Rotation paths and how fast each direction turns (degrees a step)
Each turn is a multiple of 5 degrees from 10 to 175, or 0.
Each row of a path follows its step; steps can be skipped.
path 1
step 2: [ 25.9  -6.2 -28.8  15.2   5.6  17.8 -14.5   9.1  13.9   5.3  31.9 -18.0
   8.1  -5.3 -24.0  -2.0  -0.3  -5.9  11.0   0.6   4.7   6.5 -13.4   0.6
  22.8   0.8  11.0 -23.9  -8.5  11.9   7.5  -0.4 -10.8   9.2  16.1 -10.8
  17.1 -18.0   6.1  -4.5  10.9 -12.5   1.0 -15.6  30.1 -12.4  -2.9  -9.5
 -15.7   3.5  -0.4  28.8   2.4  41.6  -6.3 -10.2  10.2   9.1 -16.9]
step 10: [ 11.5 -32.3 -19.2   3.2  11.5  -0.5  16.6   0.1  -5.0 -16.1   9.9   2.1
  17.0  15.4  -7.1  13.0   6.3 -25.5 -13.8 -20.1   8.3 -16.3 -27.3  -9.5
  -8.5  -8.2   7.7   0.9 -33.3  26.6  -3.7   4.0   4.8  30.6 -17.0  28.2
  -6.3  12.8   7.8   4.9  -8.3 -20.8  -2.0  -2.7   8.5  26.3  -8.7 -13.3
   2.2 -15.8 -12.2  17.0  10.0  -0.1   8.3   8.9 -11.4  14.7   3.2]
step 11: [  5.6  -6.6  19.2   8.7   6.1  -1.9  -6.1  -0.1  -4.7  -5.9  11.3 -18.4
   8.8   3.1 -21.2  -6.6   6.4 -29.6 -19.0  12.7   1.7 -16.5  -4.0  18.0
  27.9  -2.5  -1.5 -22.7  -6.5   5.4  19.2 -31.1  -5.5  -1.0   3.7   1.8
  24.0  -5.1   9.1  28.6  24.1  -8.9  -0.7  -8.8 -30.2 -26.3  15.9 -10.1
  -7.3  -6.1   6.2 -20.4   8.7 -12.7   4.4 -32.6  -2.3   8.1  -0.3]
step 19: [  8.6   6.7 -13.9  -1.1  11.1   0.3  -7.6  14.8  -7.2  13.0   7.2  -7.1
   2.2  22.0 -11.6   2.4  21.1   2.9  19.0  12.7   6.8 -32.0 -15.5   2.8
  16.4 -16.4   9.9   3.6 -10.1  -2.7  11.6 -16.6  24.8  11.7  -3.2  14.8
   5.1  -1.4   7.5   5.2  17.3  -3.8 -33.6  20.6  25.3 -14.7 -26.6 -25.1
   2.3  23.5   6.3   8.1 -25.8 -18.4  -7.1   5.5  -0.6  28.4  -0.4]
step 22: [-12.7  17.1 -10.6  -6.2   1.3  -9.3   0.9   8.0   3.4   9.0   3.7  -1.7
  -4.1  28.3   5.7  35.5  27.3  13.7   1.4  28.9   5.9   1.3  21.4  -7.5
 -12.7   3.0   1.2  -1.5   2.5  16.4  13.9   3.8  -4.7 -10.8 -11.2  16.5
 -14.6  12.0  -2.7  -5.3  -5.6   4.8  -1.5  -6.0  -7.4 -20.4 -18.5  10.7
   2.9   7.9  12.5  15.0  -2.0 -51.9  10.3  35.3  14.8  -7.9 -14.6]
step 30: [  9.8 -11.6  10.8   1.9  -8.7   9.5 -17.6  14.6  32.0  -6.5   4.8  -9.9
   8.6   4.1 -20.9  27.8   6.6  27.9   5.7  -1.2 -10.4 -13.8  27.6   4.5
  -4.4   3.0 -19.1 -24.8  -4.4 -18.1  -5.0 -24.2 -21.4 -15.9  21.3 -24.9
   6.9  -4.9  -0.8 -28.4  -7.9 -13.2  -8.5  -4.2  -8.7 -13.3  33.8  19.0
  -6.5  -1.0 -11.1  13.0  -0.1  -3.5  12.2  13.4   5.8  -4.6   6.2]
step 31: [ 12.5   1.9  -2.4  -3.6  -2.2 -13.9  13.2  18.2  -0.8  14.2 -22.4  13.0
 -22.5   7.0  36.0  14.5  13.5   5.2  -2.1  -6.5 -13.3  26.1  31.2 -18.6
 -23.4  17.8  20.3  -6.5  14.1 -16.3  14.4  16.8  -0.5 -23.5   9.3   8.6
  19.3  -2.2  -2.1   1.9   7.0  19.3   1.8  -8.7  14.9  12.1  13.8  -5.6
  -7.0   3.1  -3.8  -5.3 -25.5 -16.5  -8.2   7.7 -24.9  18.1   8.2]
step 34: [ -6.9  -9.9  -0.8 -14.6  16.1 -10.8   3.7  -6.3  -9.0   5.4  17.5 -15.9
 -16.6  -4.1  -1.5 -29.8  18.5  10.9  -5.7  17.5 -19.4  -1.2   3.4 -16.9
  14.8   8.5  32.8 -28.8   8.4  14.3  19.6  21.4  -3.5 -12.5  14.9 -27.0
  18.5 -11.0  -0.1   2.5  28.4   6.5   1.9 -11.4  14.2 -19.0  -9.9 -26.3
  11.8  -4.8 -10.7  -9.0 -22.5  17.6 -15.8   7.1  -0.4 -12.2  -5.6]
[ 3.0  4.4 -2.5 -2.6 -0.2 -5.8  2.0 -0.5 -1.0 -0.7  1.0 -2.0  1.3 -6.7
 -0.7  5.9  5.6 -2.1  1.8  0.2  1.5  4.0 10.0  0.6  0.0  2.5  2.3 -6.8
 -5.2  3.4  3.7 -6.6 -1.3  3.6  2.8  1.5 -4.4 -2.2  1.9  2.6  4.1  0.0
  1.4 -5.6  7.2  0.9 -6.2 -6.1 -5.0  4.5  0.2 -2.8 -3.1 -3.6  2.5 -5.1
 -5.5 -2.6 -7.4]
125
[-5.8 -3.7 -1.0 -2.3 -1.0  1.8 -6.8 -6.7 -0.1  1.7  7.5 -2.3  6.6 -1.6
  3.5  4.3 -1.2  0.1  2.5 -2.9 -2.2  0.3  2.6  2.3 -3.6 -1.4  2.5 -2.1
  0.0  1.0 -0.9  3.6 -1.1 -8.4 -3.2  2.5  4.5  8.1  1.7  3.1  1.5 -0.1
  4.8 -4.5 -1.8  0.5 -6.3 -3.0 -1.4 -2.0 -2.3 12.2  1.3  2.7  0.6 -0.7
  7.2 -6.1 -3.2]
55
[-0.7 -3.0 -6.1 -2.0  4.4  4.1  4.6  2.4  3.2 10.0 -0.6 -1.0 -5.0 -4.9
  0.5  4.3  3.0 -4.4 -3.9 -3.7  7.8 -2.2  6.8 -2.2  6.9  2.3  5.5  5.4
 -0.2 -1.7  5.4 -0.9  0.5  1.7  1.2  2.2 -1.1  3.0 -0.6 -6.1  1.8  0.8
  1.0 -0.1 -2.4  0.6  1.2 -2.0 -6.4 -3.0 -5.3  1.3  2.1 -0.2  2.4  5.8
  6.7  2.2  7.4]
85
[-1.4  7.2  0.4 -1.5 -1.5 -5.2 -3.4  7.5 -1.0 -1.5  2.5  0.8  1.2  7.5
 -4.2  4.7 -2.3 -2.0 -0.1  2.6 -1.0 -2.3  2.1  7.4 -0.1 -5.1  2.2  0.3
 -6.5 -7.3  4.4  0.8  0.5 -1.2 -3.8  1.5  6.4 -2.7  0.5 -6.8 -3.4  1.5
 -5.2 -3.9  3.8 -9.5  0.5  0.6 -4.4 -1.4  0.1  1.0  8.9 -4.5  0.3 -3.6
  3.2  2.5  1.2]
130
[-0.7  6.7  1.2  6.0 -0.1 -0.4 -5.5  0.1  0.4  2.6  2.6  1.9 -4.8  5.3
  2.4  1.5 -3.2  3.3  3.2 -4.0  1.7  6.2  1.8  0.3  1.6  8.2 -2.0 -2.4
  5.8 -0.9  4.0 -3.0 -2.0 -0.2 -6.9 -3.1 -3.7  1.8 -4.6  1.4 -1.4  4.5
 -8.5 -6.0 -2.7  5.7 -0.2 -1.5  4.5 -3.3 -9.1  1.7  3.3 -4.4  1.9  5.1
 -6.2 -2.0 -0.5]
80
path 2
step 4: [  4.1  11.9  12.3  11.9  16.1  -4.2 -13.1   8.8  -2.7  -8.6 -25.4  21.2
 -22.8  20.2   7.4  11.0  26.7  -0.5  21.3  22.5  22.0  -8.8  -4.5  -5.4
  -9.0   6.7  -1.4  15.7  -2.7  -9.4   6.8   6.9  -2.4  10.6   1.6   4.7
 -11.4   4.6  19.5  -6.5 -20.6  -3.3  33.8  20.2  -3.8  -1.4  23.2   9.7
  -0.7  -8.9   5.1   5.9   8.4  -8.5  -7.8 -17.8  21.7  16.8   1.7]
step 10: [ -9.3  -3.4  -1.9 -13.5 -17.2  -7.5   1.4  20.8  36.5  16.7 -22.2  -2.2
  -5.2  21.8   5.6   3.4  -5.8  13.7  -4.1  19.5  -3.9 -14.6   3.8 -12.2
 -14.0  15.7  14.5   1.4  -3.7   3.3  23.9   1.9   6.6   8.4 -22.6  -6.9
   2.2  -3.2 -30.5   3.3 -23.4  19.9  20.4  30.8  -9.8  -8.3   9.4  -3.4
  -7.1  -9.8  -5.1   6.7 -15.8   0.0  -2.4   0.3  -1.5  14.2   7.2]
step 19: [ 14.8  21.7  28.8  15.8 -20.3 -22.7  -7.8   9.4   6.4   6.4  21.4  -8.6
  26.2  -1.2   1.4  -4.9 -17.5   7.9  20.2  16.8  14.3   2.4  15.2  -3.0
 -17.1   2.8   8.9  14.0 -23.0  -8.9 -19.1  20.8  16.9  32.3   6.2   4.6
  -1.8  -7.0   1.6  -1.0   2.0  -8.3  13.1  22.6  19.3  -1.6  -2.8  -5.3
   1.8  -3.8  -8.3  -6.5   4.0 -10.3  -7.3  -6.0  -1.2  -7.5  16.7]
step 22: [-15.4  20.5   8.6   8.6  21.8  -9.1   3.9  -7.6   0.9  32.7  -9.6  26.5
  -6.5  15.5 -12.5   4.7 -13.3   0.2  -2.6  16.9  15.4 -21.2  -2.6   3.0
  -5.2 -26.5   2.2  28.5 -28.4   2.5  13.1 -11.3   8.3 -13.2  -2.0  13.0
  12.9   8.0   7.5 -20.7   2.2   5.4  14.0  15.2 -18.4   2.4   0.7  11.8
   0.1  -9.4 -10.0  23.2  16.3 -10.0 -16.5  -4.8  -4.0  -1.8   5.1]
step 27: [-19.3  23.8  -6.3  10.6  10.0 -20.4  -3.6 -14.9   9.4  -7.8   2.1   6.1
 -11.3  15.9  14.4   7.9  -8.5  17.6 -23.8  24.6   6.3   1.4 -21.3   1.7
  -0.7  10.9  18.1  10.0  -3.6 -16.9  -6.8  -4.0 -14.1   4.7   0.9  -1.0
  14.8 -24.8  23.2  18.8 -32.5  -4.8   5.5   6.6   0.5  -3.9   1.3 -30.5
   3.1  15.8 -22.4  -5.1  19.5   0.6  -4.6  -3.7  -5.6   7.2  -2.8]
step 32: [ -4.8   9.7   1.8 -15.1  -2.8   5.2   7.8 -15.7   2.8   9.8  10.0  13.1
   8.9  26.8  35.4 -33.2   5.3   5.3   2.7  -7.7 -12.7  10.8   2.1  16.1
  14.2   8.8  19.3  -4.4 -31.5  12.2  10.9  19.3 -29.4  -1.6  -8.3  -5.0
   7.0   1.5  -0.9  19.2   2.2   0.9   0.4  -4.9   7.0 -26.5  -8.6   4.4
  12.6  -0.5 -14.4 -19.0   5.6   5.6  12.0  12.6   1.1  -5.6  11.9]
step 33: [  6.1  -5.7 -14.4   6.2  -8.7  -6.4  -5.5   7.1  14.6 -10.2   8.7  -3.7
 -14.6   7.0   7.4  -3.1 -16.4  12.5  14.6   7.1   1.8 -22.6   9.7  16.1
 -20.5   4.7  19.8   4.7 -11.9  28.3  16.7  13.8  -7.0  -3.0  15.8   7.0
   4.5 -17.2  32.6  -1.8   2.7   7.8  23.8  29.6 -16.8   7.2  -2.8   9.0
   8.4  12.8 -21.4  -3.4   9.5  13.6   6.1  -0.4 -27.2  17.7  -5.5]
step 36: [ -7.8  17.9  22.8  12.9   6.0  -8.0 -10.8 -26.2   3.9  -7.5 -26.2   3.3
  -3.7   4.7  -1.7   9.3  -4.1   3.7  -4.2  16.1   7.3 -11.3 -19.8 -17.6
 -11.4  15.8  18.7 -12.5  -7.2 -12.8 -14.7  11.2  -3.1   6.9  16.0  22.7
   4.8   9.4  -1.2 -26.5   0.5  12.2  19.9   6.2 -16.8   4.2   5.9  21.7
  18.8 -11.7  10.6 -19.1 -15.3   4.1  25.3 -16.9   2.5   6.2   2.1]
[ -2.1  -7.1   4.6  -1.7   3.4  -2.3  -0.5   1.4  -2.6  -3.2   0.8   0.1
  -0.1  -1.9  -0.1   6.8   1.8   2.7   0.8  -0.9   2.1   4.8   3.9  -0.2
  -3.0   5.0  -1.7  -1.9  -0.8   5.1   6.6  -1.8   4.4   7.8  -6.5  -1.2
  -0.5   6.1  -7.2  -0.1  -2.6  -0.5   0.4  -4.7  -3.0   2.2  -0.7   2.7
   3.1   5.3  -8.7  -0.3   3.3 -10.2   4.2  -7.9  -1.5  -1.4  -1.4]
10
[ -0.7  -2.8   1.4  -0.5  -0.6   4.0   4.1  -0.1   0.2  -2.7   3.2   5.0
  -5.7   0.3   0.5  -6.6   9.2  -0.8  -1.3  -1.2   2.2  -4.7  -1.5   0.8
  -7.0   3.2   4.1  -2.5  -0.1  -4.8  -4.1   2.4  -6.0  -2.5  -2.1  -4.9
   0.5   2.4  -4.3  -0.7 -11.5  -6.0  -3.3   7.4   2.3  -2.2  -3.1   3.2
   3.5  -7.1  -1.7   0.2   0.9  -1.0  -1.2  -5.8  -2.1   1.4   5.9]
65
[ 0.4  0.3  0.0 -2.6 -1.8 -5.4  8.1  2.2  2.9 -1.6 -1.0  3.8  7.5  2.1
  0.3 -4.9  4.7  7.7  4.9 -2.4 -2.1 -1.3  2.5 -4.5 -5.0  4.9 -5.1  3.4
  0.7 -4.1  1.7 -0.6  2.3  2.1  5.1  9.6  7.6 -5.6  1.3 -1.2 -3.9 -1.0
 -2.5 -7.4 -1.8 -2.7 -3.1  1.7  2.0 -1.3 -3.3  5.5 -2.5  0.7  3.7  4.7
  1.7  5.4 -1.3]
80
[-0.3  5.1 -0.5  5.6 -7.0 -2.3  0.5 -5.9  0.0  1.6 -6.6  4.4  2.1  4.0
  0.4  0.1 -6.2  1.7 -1.9  1.9  0.1  4.2  1.5 -4.3  2.7 -0.1 -3.2 -0.2
  5.6  6.5 -3.6  3.3 -5.9  3.9 -2.6 -1.5  5.6  3.8 -2.0  0.0  0.8 -6.1
  6.3 -0.4 -3.0 -9.4 -1.0 -2.0  2.1 -7.5 -5.2 -6.7  1.3 -2.0 -4.7 -1.8
 -1.5  4.8 -1.8]
80
[ -3.0   0.4   0.9   1.0  -1.6   2.3  -7.7   1.4  -3.1  -1.8   1.5  -2.0
   4.7  -3.5  -0.9  -1.1  -4.3   0.6   4.0  -6.0  -1.3  -3.4   5.3  -0.4
   3.0   4.7   0.2   4.0   1.7  -1.6  -5.2  -9.8  -4.8  -1.9  -2.9  -1.0
  10.9   4.7   2.9  -2.2   2.3  -4.9   0.2   2.0  -0.7   3.5   1.5  -1.5
   1.9   5.1  -0.2   4.6 -10.6   1.3  -1.4  -6.3  -1.2  -1.1   6.3]
65
[  3.7   3.0  -1.4   1.2   8.1  -3.5   2.9  -1.0   0.1   5.4  -2.2   3.8
   0.0   5.3  -7.4   0.7   3.6  -4.5 -11.5  -5.2  -1.3   0.3   4.3  -1.3
  -7.9  -0.7   2.5  -2.0   4.2  -3.8  -0.6  -3.8  -5.0   3.5  -2.1   1.8
  -3.0  -4.2  -4.3  -3.3   6.1  -2.4   3.9   2.8  -4.0   0.9   1.9  -3.1
   4.8   6.2  -0.5   4.1  -2.5   2.4  -0.6   1.5  -5.5  -2.3  -3.3]
55
[  1.7   6.3   2.3  -5.6   1.3   4.4  -1.4  -4.2   0.2  -2.5  -0.3  -1.3
   4.9  -3.4   1.9   1.4  -1.8  -0.2   4.6   3.4   1.5   7.9   0.4  -3.1
 -11.0  -1.4   0.2  -7.7  -2.3  -2.7  -9.0   2.3  -1.0  -6.8  -4.5   2.2
   5.0  -0.4   0.5  -0.3   0.3   3.0   0.3  -4.1  -0.2  -3.6  -5.7   2.3
   1.0   6.6   5.7  -2.6   4.2  -2.6  -1.2   1.1  -6.1  -5.6   0.3]
175
[ 4.9 -1.7 -3.7  0.9 -3.2  6.1  0.5  1.8 -2.9 -1.9 -6.9 -0.1  0.6  3.7
 -1.3 -4.3  8.2  0.4 -8.6  3.6 10.5  0.2  2.8  3.1  1.4  3.6 -1.5  4.5
 -0.6 -1.8 -1.4  2.2 -1.6  0.9 -4.4  0.3  3.1  6.7  2.0  7.3  5.5  4.6
 -3.1 -6.6  1.6  3.3 -3.1  0.2 -2.9  5.4 -3.1 -4.6  0.6  4.8  0.7  2.6
  0.2  3.1  5.0]
125
